(in the rows, 128 means zero)
Each path below is one point turned by a fixed rotation once a step. After each direction that follows a path, write how fast that rotation turns it, in degrees each step (0 if it stays still).
Each turn is a multiple of 5 degrees from 10 to 175, or 0.
Each row of a path follows its step; steps can be skipped.
path 1
step 0: [122 120 119 114 121 132 141 129 129 116 111 127 109 135 124 132 131 119
 129 130 125 125 141 119 111 124 128 126 130 138 130 117 141 107 134 130
 128 111 127 115 128 129 129 122 134 128 129 139 136 132 132 137 121 121
 126 130 123 125 137 122 124 134 124 144 131 123]
step 5: [113 128 118 121 124 127 115 129 135 119 128 142 129 130 126 133 125 132
 133 141 125 122 122 117 111 130 121 136 121 122 139 124 134 124 130 129
 148 129 136 137 124 119 138 124 143 119 131 145 131 123 124 117 131 132
 136 137 115 131 132 131 131 129 118 144 139 137]
step 8: [126 132 121 119 130 123 119 145 122 114 125 131 135 135 128 121 130 134
 137 125 114 133 133 126 117 128 129 126 127 134 128 133 116 121 140 125
 136 129 118 125 133 124 114 122 136 120 123 144 130 126 113 112 118 120
 126 143 134 136 153 127 126 138 129 133 127 139]
step 11: [124 126 123 130 114 125 123 127 127 128 122 120 125 133 134 122 126 117
 147 116 122 134 131 120 116 138 133 134 120 128 128 114 116 125 121 128
 137 130 137 133 117 105 133 127 151 125 120 136 130 132 133 122 129 118
 127 148 134 121 141 122 122 125 129 122 127 123]
step 17: [132 142 130 127 123 133 121 126 116 115 119 133 144 114 129 139 123 126
 128 122 139 137 138 115 120 132 124 132 131 139 121 130 139 133 128 125
 136 131 129 136 125 108 118 117 142 123 121 139 131 115 127 138 123 130
 138 134 121 117 145 126 129 123 127 129 120 134]
step 22: [120 129 130 137 135 128 123 142 118 136 130 137 145 142 143 126 134 127
 134 123 133 134 120 130 132 144 133 145 127 124 119 133 127 142 117 133
 135 131 134 130 128 105 130 122 121 123 134 133 122 122 126 137 140 120
 132 120 123 115 133 118 115 124 125 133 135 132]
step 26: [116 135 119 123 120 131 127 127 126 115 117 125 122 138 121 115 131 124
 135 129 130 124 146 117 108 116 120 133 119 136 124 125 140 124 118 119
 140 128 125 126 133 124 122 123 144 134 145 129 135 126 129 132 130 119
 128 130 128 132 141 133 117 148 124 135 126 130]
step 29: [132 142 125 142 114 129 120 135 128 124 113 120 133 135 140 128 121 118
 133 128 119 112 133 137 115 132 127 143 132 147 122 128 120 127 134 115
 133 135 119 120 122 116 123 125 127 135 137 135 124 120 124 126 124 125
 135 143 137 127 130 127 118 133 137 130 116 120]
step 31: [110 113 116 128 132 123 118 139 131 121 136 130 130 142 132 137 122 138
 129 140 129 131 127 126 115 128 142 134 111 131 135 125 134 120 129 130
 137 143 133 125 128 128 140 111 125 131 136 151 131 130 125 121 137 118
 138 128 130 124 134 122 123 133 129 138 132 129]
Directions:
[126 127 126 132 129 126 127 129 133 129 129 129 125 129 129 127 126 125
 127 127 129 128 127 130 129 128 127 131 131 125 130 125 130 128 129 128
 125 129 131 128 128 124 132 128 127 128 130 130 127 124 125 129 127 126
 129 131 132 127 124 125 130 128 127 126 128 130] : 40
[129 128 130 128 124 129 129 127 126 129 128 125 132 128 128 127 128 126
 129 128 126 125 126 129 129 130 128 134 128 127 130 127 128 126 130 130
 127 127 131 128 122 127 125 128 129 127 129 126 126 126 127 128 125 128
 130 127 126 125 128 131 128 124 122 129 131 128] : 60
[129 129 127 131 129 128 127 124 124 125 132 129 127 127 128 128 127 128
 131 129 127 129 127 127 132 127 130 131 130 128 127 131 129 126 127 130
 125 128 127 130 128 124 125 127 132 127 130 125 128 129 130 129 129 131
 126 127 130 127 131 125 130 129 130 126 128 132] : 10
[128 129 132 127 131 128 130 128 130 129 127 125 126 127 125 127 127 131
 126 126 126 128 132 123 129 124 129 128 130 128 125 129 128 126 129 126
 126 128 127 126 130 124 127 127 129 124 127 127 128 128 127 130 123 127
 130 131 130 125 128 131 127 130 126 127 127 127] : 40
[129 129 124 130 128 124 126 127 125 129 127 126 129 125 126 129 126 129
 130 125 128 127 132 124 126 131 124 126 131 129 130 126 129 127 129 131
 131 126 128 127 128 129 127 133 127 126 130 127 123 127 129 128 130 130
 127 132 131 129 128 128 129 130 126 130 128 128] : 120
[129 128 131 128 128 129 126 131 128 127 128 129 128 125 130 126 129 128
 124 130 127 129 128 124 131 130 125 127 124 130 131 127 129 129 130 131
 125 126 127 130 127 129 128 124 130 130 129 130 127 129 127 130 133 127
 127 130 129 125 126 130 125 131 127 125 127 127] : 135
